Families of rows that turns and mirrors carry onto each other, the same ones carrying the whole set onto itself: the rest of each named row's family, in list order:
4 families of 8 rows:
likog: [ 17  11  24  23 -18   2  -7 -18]
Defa: [ -8  12  -9 -27 -21   1  10  14]
vob: [ 7  8 33 23 17 33 -7 -7]
raz: [ 20   5  24 -29 -19  28   2  -1]
Pid: [-17  20   0  31  17   2  14   7]
zuve: [ 10   4  16  -1  22 -16  17  26]
sib: [ -1   6  -4 -19  19  29  23  24]
Fizet: [ 25  -8  18 -26 -17  22  -6   4]
lek: [ 5 16 32 28 21 25 -5 -4]
Mas: [-12   5   0 -12  23  28  23  25]
musap: [-10   6  -2 -23  18  24  22  25]
rel: [ 15  12   9  -1  25 -13  14  26]
geti: [-10   1  15   2 -27  33  -5 -17]
sud: [  5   9  22  16 -13  -7 -13 -24]
kuvub: [ 10  10  27  21 -18  -3  -7 -19]
Zer: [-14  17  -1  33  12  -1  14  -4]
danum: [ -9   4  13   1 -24  38   1 -20]
ragi: [-11   2   3  -2 -27  37   1 -15]
Gapil: [-13  12   0  31  21  -2  13   5]
gat: [ 21   1  23 -33 -11  27   0  10]
noze: [18 16  8 -2 27 -8 20 24]
Norak: [10 10 33 28 20 25 -1 -1]
lef: [-19  24   4  25  18   4  18   1]
Fet: [  2   0  -9 -27 -20  -1  20   8]
bis: [  0   8 -11 -23 -16  -8  21  14]
fekif: [ 19  12  23  12 -21  -3  -9 -19]
Vugik: [ -4  12   7   1 -20  42  -1 -21]
geg: [  1   7   0 -15  13  32  27  30]
Nok: [ -4   5 -12 -28 -18  -1  15   6]
vokig: [ 18  15  19   2  28 -11  14  20]
vido: [ 22  -3  23 -31 -15  24   0  -1]
Zunem: [16  4 32 26 22 25  4 -8]

The rest of the family of fekif: vob, Mas, Zer, ragi, gat, bis, vokig
The rest of the family of danum: Pid, sib, rel, kuvub, Norak, Nok, vido
The rest of the family of musap: likog, raz, lek, geti, Gapil, noze, Fet

Families of rows that turns and mirrors carry onto each other, the same ones carrying the whole set onto itself: the rest of each named row's family, in list order:
4 families of 8 rows:
suzig: [ 30  -6  27  12  -6 -36   3   5   9 -16 -19 -16  -1  30]
Giten: [  2  16 -24 -14  -8 -17   8  -8  18  20   5  22  -1  -5]
kuzu: [ 46  -2 -16   2  -1 -34 -28  -5  22  -8  22  31  23   1]
vita: [ 32 -17  34   1  -4 -39  11   4  12 -22 -16  -1  -5  30]
kol: [ 44  21  16 -32 -26 -20 -38   6 -22  -1  -4  35  16  10]
gagek: [ 35  -4  28  17  -6 -33   4   0   1 -15 -16 -12  -4  30]
fikid: [ 10   9  -1   0 -41 -16  25  10 -12  -4  17  24  -2  29]
nen: [ 19  10  36 -60   1 -30  -4  16   1  -9  -2  11  19   7]
vipi: [ 21 -31   5 -30  -4 -27   6  27 -12 -27  14  15  17 -25]
zalof: [ 48  19  14 -26 -33 -19 -38   8 -16  -7   3  30  19  19]
Pibu: [ 28 -33   9 -24 -10 -20   9  25 -22 -25  11  12  17 -24]
Tedob: [ 47   0 -11   5  -2 -38 -26  -6  27 -15  19  30  18   0]
pimeg: [ 14 -29   7 -29   2 -23  10  25 -16 -26   9  18  20 -25]
pizi: [ 13  11 -18  -9  -2 -26   4 -12  21  28  -4  10   0 -10]
dep: [  5  19 -20 -16  -2 -19   5 -11  27  15   1  25   6   5]
zeso: [ 19  13  18 -60  10 -32  -2   9  16 -15   3   2  19   3]
Peta: [ 14  -7   3  -8 -45 -23  29   2 -21   0   9  24  -5  13]
Gav: [ 31  -6  20  15  -3 -39  11   9   8 -17  -5 -17  -1  32]
Kuge: [ 30   3  38 -58   8 -33  -4  11   9  -7  -5   7  13  -4]
misor: [ 20  -5   2  -3   1  -5 -26  20 -20  -2 -37   2   0   1]
siduz: [ 22 -25  -4 -21  -3 -25  -5  29 -20 -37  15  23  17 -18]
zun: [  7  11 -23 -17  -7 -16  11 -11  19  21  13  22   2  -3]
Nelu: [ 55   0  -1  11 -13 -42 -17   0  21 -13  26  24  21   3]
mize: [ 21  11  32 -63   0 -30  -6  11   6  -5  -4   6  14   4]
Zap: [ 23  -9  -5   2  -3  -9 -12  17 -24   5 -30 -16   6  -5]
vam: [ 42  31  10 -31 -36 -11 -26  12 -15   1   4  22  24  18]
sisod: [ 16   5  12  -7 -38 -21  31   0  -9  -1  17  17  -7  28]
fati: [ 44  -2  -7  -2  -5 -41 -23  -8  19 -21  20  42  21   4]
Posi: [ 13   3   9  -6 -44 -25  31   4 -11  -9  17  18  -4  24]
Duvug: [ 48  19  17 -25 -25 -23 -40  10 -14  -4   1  27  25  23]
Bisa: [ 22 -16  -4  10   2  -8 -16  14 -24  -6 -29  -2   9 -13]
zopu: [ 22 -13  -5   6  -5  -8 -20  21 -24  -3 -31  -3   9 -11]

The rest of the family of Posi: suzig, Giten, vipi, zalof, Tedob, mize, zopu
The rest of the family of pizi: vita, zeso, Peta, misor, siduz, Nelu, vam
The rest of the family of Kuge: kol, fikid, Pibu, dep, Gav, Zap, fati

